One turn sends every row of this set to another row. A few are shown first. Where does it send the rows asked after them?
nikov: [  4 -42   9  10 -23  -9  -5 -14  22 -14 -36  -1 -13]
vanut: [  8 -26  -8   4 -28 -11  16 -40 -14  10  -5   7  14]
nel: [-15 -28  32  -8  10  10   3 -44  11   3  -2 -25  -4]
dubil: [ -5   1  20  22 -12   7  42 -23  16 -26   9 -21   0]
guted: [ -5 -49  34  17 -12 -10   9 -11  11   1   2  -4 -27]
zef: [-12 -15   9  47  -8  15  41 -14  -4 -22 -17 -23 -20]
guken: [  9 -28  -9   8   0  -5  29 -41 -26  -5   7  11  -7]
fug: [-10 -30  -5  -4 -13  12  31 -38 -29 -16 -19   9  -3]
pugu: [ 26 -21 -14  13   7  -2  29 -29  -7   9 -23  -7  20]
luper: [  9 -33  -6   3  21  -2  33 -48 -16  -4 -19 -10   9]
pafid: [-22  -8  -8  12  22 -19  20 -37  -7  -1 -16   0  21]
luve: [  9  -2  12  43 -18   1  26 -19   3 -21 -19 -30 -14]
Mupan: [-12   2  -6  21 -36   1  28  -4   5  19 -19  -3  -1]
bemer: [ 27 -35   5  13  -2 -15  18  -8 -17   6 -26  -2  10]
dal: [ -4  10  16   9  14  19   9 -10   8   4 -35 -23  -7]
duse: [ -5 -36  12  18 -10  19  -8 -10  12   2   4   3 -34]
Nul: [  2 -27   9   4 -32  28  -5 -22   9   9 -17   7 -14]
Vige: [-10 -28  20  12   3  -4  14 -11  39  -8  14  12 -16]
mam: [-13 -29  14  18 -17 -16   9  -8  19   5   1  10 -38]
lif: [-17  -6  -5  31 -22  16  47 -14   9 -25 -13 -11   2]
lede: [-22   5  15  21  19  20  23 -14   7   5 -25 -29   7]
Dezel: [ -8  13   8  17  18  19  16 -21  18   7 -26 -27  -7]
mopup: [-16 -16  18  13 -29  12  40  -9  14   3 -22 -35   2]
zup: [-19   5  -9  36 -25  -3  35 -12   4  -9  -5 -20 -16]
kope: [-18  -5  -2  -2  17 -34  20 -24   8  10 -22  -2   7]
tamu: [ 22 -10   3  12  23   8  35 -26   3 -10   3  17  -1]
nanag: [-15 -56  17  31  -4  -1   6 -22  14 -17  -1  -3 -26]
lovek: [  1  -5  16  28 -31  -6  31 -28 -10 -16   2 -28 -14]
bok: [-27  -9   1  26  -8  -7  37 -14  19  -3 -23 -41  -1]
Kas: [ -6 -50   4  -4  -8   3   3 -25  34   5 -24   9 -12]
Mipe: [ 27 -13  -4  18   5   4  18 -29 -16  -4 -11  17 -25]
Bil: [ -9 -46   8  25 -13  14  -3  -9  29 -11   6   3  -6]
Pevo: [ 14 -23  -4  16  10 -16  38 -29  -9  -6 -22  23 -21]
nolem: [-22 -10 -19  33 -26 -14   7 -14   9 -14 -16 -17   4]
pera: [ -6 -18  16   9 -30  -1  44  -5  -5 -10 -41 -16  -7]
Gebo: [-19  -8  -3  -2  23 -25  29 -39  11  12 -13  -2   3]
kasil: [-16 -15  -6   9  32 -18  17 -38   6   5 -17   0  18]
Lut: [-31   5  15  25  10  20  12  -6   7   3 -24 -24   2]
dure: [-31 -34  29  -4  12  14   3 -40  17  -6 -14 -13  -2]
Nulop: [  9 -38  -7  14   8   5  37 -19 -14  -1   4  20  11]
dofi: [  6 -36  -8  36  20 -13  35 -22 -16  -5  -8  12 -10]
zun: [-13 -30  32 -16   1   0   0 -42   3  -7 -12 -22   1]
mero: [-11 -47  14   7  15  16  -3 -13  26  10 -21  -6 -21]
Beseb: [-28 -36  25  -4  13  16  -6 -38   3  -6 -11  -3  -1]
kidu: [ -6 -36   9  17  -4  19  -4  10  -7  17  -7   1 -11]

lovek -> Mipe
guted -> luve
dofi -> nanag
Where do these go?
pera -> bemer
bok -> luper
Vige -> dubil
Beseb -> Lut
lede -> kasil
dal -> kope
Nulop -> Bil
Mupan -> vanut
zup -> guken
mopup -> pugu
Dezel -> Gebo
nolem -> fug

One turn sends every row of this set to another row. A few are shown first. Where does it send the rows asked after them?
Vasu: [-14  -3  10  -4   3  41   7   0   4   3  -6  -3  -3   3  -8   3   9 -13
   7  -3  12   2   0  14   6 -31   7 -11   1 -21  65   1  -6  -9  11   1
   0  -1]
Dedat: [  1   6  -1  -1 -12 -24  10  21  28  16 -13 -18   4  -7  -5   5   9 -13
 -22   7  -2  13  -5  -8  14 -20   2   0 -35 -16  36 -11   2 -13  12   3
 -40   4]
Folet: [-17  -4 -10  21 -10  24 -11  -3 -10   8   4  27 -12   9 -15  -9  22  -5
   8  -1  23 -10   9  -3   1  34   5 -14   9  -3  11   0 -18  15  32  11
 -48   5]
Sumal: [ -4  13   0 -10   5  33  33   6  25  16 -26   7  -2   0 -18   3  19 -22
 -14  -3  -3   4   2  -2  11 -16  12  -8 -17  -5  46  -8   1  -1  13  15
  -1  -3]
romig: [  2 -19   6 -24 -10   1 -12   1   7   2  10 -26   0  10   5  15   4  -3
  -2 -16  17   4   0 -18   0 -12  -6  13 -18   1  23  -1  -9  38  -8  14
  33 -22]
rareb: [ -4 -16  -4 -39 -16  -1  29   4   3  31  -6  13  -5 -14  -5 -18   7 -24
  -4  13 -18 -16  -5 -13   5   5  11  21  31   3 -12   1 -11 -22   9   8
  -9  13]
namar: [-18 -12  10 -29  -1   8  34 -14 -25   9 -10  14 -23  -1  -3 -24   4 -13
  11  12  -7 -26   4  12   6  -5   1  10  33   0  -3   8 -13 -21 -19   5
  -2  14]
Fom: [ 16  -9   1 -10 -14   6 -12  -2 -11  11 -14 -17   1   2   2   0 -17  -9
  16   7  14  -4   7  11   5  12   3  -1 -11  -5 -56   2  -7 -36   4 -15
   8   5]
pogob: [  3 -17   6 -26 -12   0  -9   5  11   2   9 -24   3   9   4  18   5  -3
  -6 -16  13   4  -3 -22   1  -7  -5  13 -21   5  20  -3  -7  40  -6  15
  31 -21]
temav: [-10 -14  13 -41 -22  12  11  14 -26   5  10  19  -1  -8  12 -16  -7 -10
  11  12 -11 -24 -21   5   6  10   3  18  28  -4   3   7   0 -23  -2   0
 -21  16]
kup: [-20  -3   2  23  14 -23   5   3  -1  30 -12 -12  -9   0   5  13   2  -1
  16  27  -4   7  -1 -31  13 -22 -11  10   7  -7 -27   7  -6  29  14 -16
   4  27]
Neri: [-18   5 -10  14  -8  24   6   0   0   6  -3  28 -10  11 -17  -4  26   0
  -3   0  14  -6   9  -7   6  38   3 -18   7   2   4  -4 -14  17  31   7
 -50   4]
kol: [ 15 -10   1 -15 -13   4  -7  -3  -6  11 -17 -19   1   1   1   2 -15  -7
  12   7  11  -2   8   9   7  12   2  -4 -10  -5 -58   0  -8 -36   7 -17
   9   6]
Lemip: [-21  10   8  18  12 -19  15  14  -4  20 -18  -4  -6   3  12  18   1   2
  10  27 -12   5 -11 -29  18 -11 -14   8  -6  -1 -31   5   5  33   7 -15
  -4  28]
Rav: [ -8  -8   6  15  -4 -19 -12   2  -1   7  -1 -24  -8  -1  -2  -5   4 -11
   4   4  19   4   3  14   7 -40  -2  -5 -23 -28  52  -1 -10 -17  -2   3
 -31   5]
Vog: [ 12 -16   4   7  -3 -42 -29  -6   2 -14  14  30   0  -5 -16  17   5  -8
  11  -7   4  13  -6  -5  -1   4  -4  -7  28  11 -26   2 -11   9   0  27
  -5   0]
bifi: [ 11 -14   2   4  -4 -41 -24  -8   8 -11  13  28   0  -5 -18  19   7  -6
   7  -6   2  13  -4  -8   0   3  -5  -8  29  13 -30  -1 -12  10   3  26
  -3  -1]
fek: [ -5   6  11  11  -9 -15 -10  15  -7  -1  -5 -15  -5   0   7  -2   1 -11
   2   4  12   0 -11  14  10 -24  -4  -4 -42 -21  50   1   5 -13  -9   9
 -41   5]
bet: [ 14  -5   4 -13 -14   8  -8   2 -12   4 -13 -16   3   3   5   4 -19  -5
  13   7  10  -2   4  13   8  14   0  -4 -13  -5 -56   0  -3 -35   5 -17
   6   6]
bidol: [-14  -2   7  26   5 -18 -14  16 -17  27  -5  -3  -6   0  17   9  -4  -5
  31  26  -2  -2 -17 -28  10 -12 -11  18 -10  -8 -21  13   4  29   9  -8
  -6  28]
vulid: [-23  -1  -7  20  -4  27  -2  -9 -12   2   1  25 -17  14 -16  -7  23   0
   6  -1  23  -9  13   2   5  30   0 -19  14  -4  11   1 -21  15  27   6
 -45   5]
Muvos: [-24   2  13  29  14 -14  -4   5 -27  12  -8  -6 -13   7  16  11  -5   1
  30  26   0  -2 -11 -17  14 -19 -16   8  -5  -9 -19  13   2  30  -2 -13
   0  28]
bire: [ 13  -6   4 -11 -10   7  -4  -5 -13   7 -17 -15  -2   4   1  -1 -16  -7
  14   6  13  -5   8  14   6  11   1  -4 -12  -4 -58   2  -6 -35   1 -15
   9   5]
Zoko: [  1 -12  12  -1  -2 -34 -20  -3   1 -29  16  26   5   1 -11  26   1   6
   5  -8   1  17  -7   0   4   2 -11 -17  35  10 -25  -2  -6   9   0  12
  -7  -2]
ronu: [ -8   8   3   4   0 -22  26   7  24   6 -19 -25  -5  -1 -10   6  12  -5
 -24   7   2  15   7   1  16 -31  -4 -11 -25 -17  36 -10  -4 -13   2  -2
 -32   3]
buzen: [  4 -12   8 -22  -7   0  -7   0   6   3   4 -20  -4  10   3  13   7  -7
  -3 -16  13   2  -3 -19   3  -4  -5  14 -30   6  19   0  -5  40 -14  21
  33 -21]
soli: [ -2 -11  11 -26  -8   3  -1   2   9  -7   5 -24   1  12   4  19   6   0
  -8 -16  11   4   0 -18   4  -7  -8   9 -23   5  19  -3  -4  40 -11  11
  32 -23]
kebu: [ 11  -7   4 -15 -12   7  -5  -3 -10   4 -15 -19   1   3   3   4 -17  -3
  11   7  11  -2   8  13   8  11   1  -8  -8  -6 -57   1  -6 -36   5 -20
   7   5]
kam: [  5  -9  12  -2  -6 -34 -22   1   0 -30  17  30   7   0  -9  26   0   5
   6  -8   1  15 -12  -2   4   6 -11 -14  31   9 -24  -2  -2  10   1  15
 -10  -2]
vugor: [-18 -15   7 -45 -11   8  37  -1  -6   7  -2   6  -5  -7  -1 -12   1  -5
  -5  13 -14 -12  -1   2   9  -5   1   8  48  -3  -3  -2 -12 -25   3 -11
  -8  13]
Subu: [  7  -3  10   4   4 -37 -10  -7  -2 -25   5  33  -5   2 -15  20   8  -2
   5  -7  -2  11  -7  -1   4   8  -9 -15  18  18 -31  -1  -5  13 -11  27
  -6  -1]
Zure: [ -5   6   9   3   3  39   2   4  -6   7 -13  11  -9   4  -7  -6   9 -25
  14  -6  11  -9  -7  15   6 -18   9  -3 -23 -13  63   4   2  -5   0  22
  -2   0]
bar: [  6   2   3  -5 -10  35  -7  18  10  21  -9  10   3  -7  -4  -3  10 -31
   8  -4   5  -5 -17  -1   3 -10  15   5 -23 -12  59   3   5  -6  18  23
  -8   1]
zore: [-23  -5 -10  17  -6  26   0  -8  -2   3   4  19 -12  12 -17  -3  24   4
   1  -1  21  -4  15  -3   4  27   1 -20  22  -6  10  -4 -23  14  34  -1
 -45   5]
beleb: [ -7 -25   5 -28 -13   4   5  -3 -24  22   5  14 -14 -10   1 -27   0 -24
  20  12  -2 -27  -7   6  -2  -3   8  24  34  -6   3  11 -14 -25  -4   9
  -5  15]
Lile: [  4  -4  12   7   4 -36 -13 -10  -6 -25   6  32  -7   4 -15  19   8  -1
   8  -7   1  11  -4   2   3   5 -10 -15  21  16 -29   0  -6  12 -13  27
  -4  -1]
Verin: [ 16  -4   3 -13 -12   6  -3  -3  -9   7 -20 -15  -1   3   2   1 -16  -8
  10   7  10  -4   6  12   9  15   3  -4 -15  -2 -60   0  -4 -33   2 -13
   8   5]
Divat: [ -7  -1   7 -38 -12   7  34  10 -17  14 -12  25  -9  -6   4 -20   5 -19
   1  13 -21 -24 -17  -1  10  18   6  20  12   8 -11   4   2 -17 -11  15
 -16  15]
Kovis: [-28  -6  10  23  11 -15  -2   5 -15  16  -3 -14  -7   5  12  17  -5   9
  22  27   1   6  -5 -22  13 -26 -17   7  12 -14 -19   9  -4  27   9 -25
   1  27]
Zosa: [  5  11   3  10 -11 -22  -2  22  10  15 -15  -9  -2  -4   2  -2   8 -20
  -7   5   2   2 -13   0  12 -14   3   4 -51 -13  38  -4   7 -10  -1  18
 -42   6]
fesip: [-17   1  -8  15 -13  27  -8   3  -4   4   4  26  -5  11 -12  -5  21   1
   1  -1  17  -6   4  -6   4  37   2 -15   9  -3   9  -3 -14  15  35   6
 -53   4]
Zam: [ -1 -13  12 -26  -8   4  -5   3   3  -7   8 -22  -1  14   7  19   5  -1
  -3 -18  13   2  -4 -15   4  -7  -8  10 -25   4  22  -1  -4  40 -14  14
  33 -21]
gef: [-18  -3 -15  17  -7  22   4  -7   4  11  -3  22 -12  11 -22  -5  28  -3
  -4   0  17  -4  16  -8   4  31   4 -17  15  -1   4  -5 -22  16  36   5
 -45   4]
murir: [ -2  11   4 -18 -10  40  14  24  22   9 -12   7  11  -5  -5   7   9 -17
 -10  -4  -4   4 -15  -3  13  -8  10  -3 -17  -9  54  -7   9  -4  21   9
 -13   0]
bod: [-10  -2   1  15   6 -24  13  -6  11  11 -15 -25 -14   2 -12  -3  12 -12
  -9   5  11   7  16   9  11 -40  -3  -9 -22 -21  42  -6 -14 -15  -4   2
 -24   2]
nelu: [-18   4   9  15   2 -15  -4  24  -8  19  -5  -5   3  -2  20  18  -5   4
  17  26 -10   6 -21 -32  16  -9 -13  13  -4  -6 -25   7   9  31  16 -17
 -11  28]
rozo: [  3 -14   7 -22  -6   0  -3  -3   9   2   3 -23  -6  13   1  14   8  -8
  -5 -16  15   1   3 -18   2  -9  -6  11 -25   7  18  -1 -10  41 -14  18
  36 -23]
galuf: [ -6  -5  -2  -3   5  32  16  -3  25  23 -15  -2  -5  -3 -22   0  16 -23
  -5  -4   9   5  10   1   5 -30  13  -5   1 -15  54  -4 -12  -8  20   9
   5  -2]

Folet -> fesip
pogob -> soli
Where do these go?
Dedat -> ronu
Subu -> bifi
Divat -> rareb
Fom -> bet
bidol -> nelu
bar -> murir

One turn sends every row of this set to another row. A few are shown first. Where does it send the rows asked after them?
gal: [ -3 -40   3   5   1  23 -13   9   6   8  29   9   0 -26  -1  10]
Vifat: [-40 -15 -12  15  38  23   1  11  11 -11  -2 -17  10 -23  -7  -1]
Vunuk: [-15  -4  -7  28  19  -1   3   2   2   2  39  25  25  -5  -2  12]
Nuf: [-38 -11   4   7  -1  11  -2   2  -6  -8  25 -11  -7  27  22  -1]
Bidu: [-28  -4 -13 -29  -3   8 -10 -18   5 -12  -1  11 -13 -22  18  10]
Sivo: [-18  -9  11   6  10  16 -11   8  15  -9  24  -9  18  14 -12 -20]
Tebot: [  7  24 -17   1   0  25  -5   4 -16 -27  26 -17   8   7  -8   7]
neboz: [-26  24  19   4   3 -11  -2  -1  -4 -10  -4 -10   3 -10 -17   6]
tur: [-21 -16 -21  31   2  15  -3   0 -30 -16  19 -19 -18   8  -9 -14]
mimo: [-12   7   3 -14  -1  -7  14   3 -16 -10  16   5  13 -34  -8  28]
rodas: [  2 -17 -11   2  31  12 -27 -18   0   0  -9   2 -10  22   8  -1]
vuvef: [ 17   9 -22  18   3   0   9  40 -15   6   1 -12   6  -2 -14  16]
Mus: [ 13 -13 -13  -3   4 -30 -15  13  12  22   3   0 -14  -6  13  -5]
begas: [-17 -11   0  10  20  10 -18   1  -7  -6   7  -1  41 -42  10   3]
Zipif: [  1 -17 -21 -21  13  15  15 -11 -22   0 -14   8   1  -8  28  -6]
pov: [-11 -12 -60   7  -4   3 -15  19  13 -17   9   8 -15 -21   1   3]
lipi: [-16  -4 -26   5   4 -21 -13  28  -1  -1  16 -42   4 -26  16   2]
lini: [  9 -23 -41  16   7  21 -21  18   9 -12   3 -19  11  13  22 -10]
toz: [ 19 -25 -13  27  -9   1  -8 -14   5 -22  -6 -20  18 -17   6  17]
Dup: [-33 -19 -44  12  28   4  -4   8 -20   6   1  -2  21   0 -20  12]
Simi: [ 13 -36   6  -8   6   7  11 -11  -4  -7  -1   7  12   0  -9  18]
noge: [ -9  38  -9  -6   7  -1 -14  -2  -2 -22   4 -25  11  -6  -6   8]
ven: [-12  28 -22   5   8  -8   5   4 -28  -7 -11   5  35 -16   2   0]
zaz: [-35 -11 -30   8  -4  17   0  30  -5  19   3  10  -2 -30  20  17]
dani: [ -4  12 -42  -2  -2 -17 -21   9 -12  -1  29   3  11   1  12 -21]
gev: [ 14   0 -12  13  -9 -11 -19  25 -26  -1 -22   0   9 -17  -7  -9]
pufi: [  1 -13 -13  24   2   1  13  10  25   4  17   4  -7  29  -2   3]
Bik: [ -7 -17 -28  19  14 -13   9  30   7  -4  -1 -14  23  19  26   7]
geko: [-11   9 -14  32   1  23   5  -7 -27 -20  23  23   0 -18  13  -2]
Vigub: [  9  11 -11  12 -30   8  -7   6   8 -14   3   4  34 -19   2   3]
ged: [  6   8 -20  20   2  35  13  21   2  14   3  19  -6 -16  15  -8]
rer: [  0  -5 -53  16  20 -12 -20   1 -10  -3 -18  12  -4 -25   9  17]
lage: [ -6  11 -14  12  20  -6  24  -5  24 -20  -8 -19   0 -19 -14   5]
Dig: [-20 -35 -29   3  -5  17 -23   4  -5  -8  -8 -20 -16 -34  14   5]
vekof: [-24 -34 -16  28   5 -13 -23   1   8   8  -3   3  19  17  -8   8]
Gapif: [-18   9 -16   7  31   6   4   8  -9  -2  -5 -18 -20 -28  16  36]
Mupir: [-15   0  -9  12  14   0 -22  -6  -8   1  16  -5 -19  38   8   2]
kon: [-33 -24  -7  16  17   4 -19 -14  -4  -4   9  14 -14 -21  35   3]
Vaba: [-13  -2 -14 -24   9  11 -11   3  -4   3  -3 -14 -27 -17  29  26]

Vigub -> vekof
Dup -> ged
Bik -> pov
Where do these go?
Vunuk -> gal
Vifat -> geko
vuvef -> lini
Tebot -> rodas
lipi -> dani
Vaba -> noge
Bidu -> neboz
Zipif -> lage
Dig -> ven
kon -> mimo

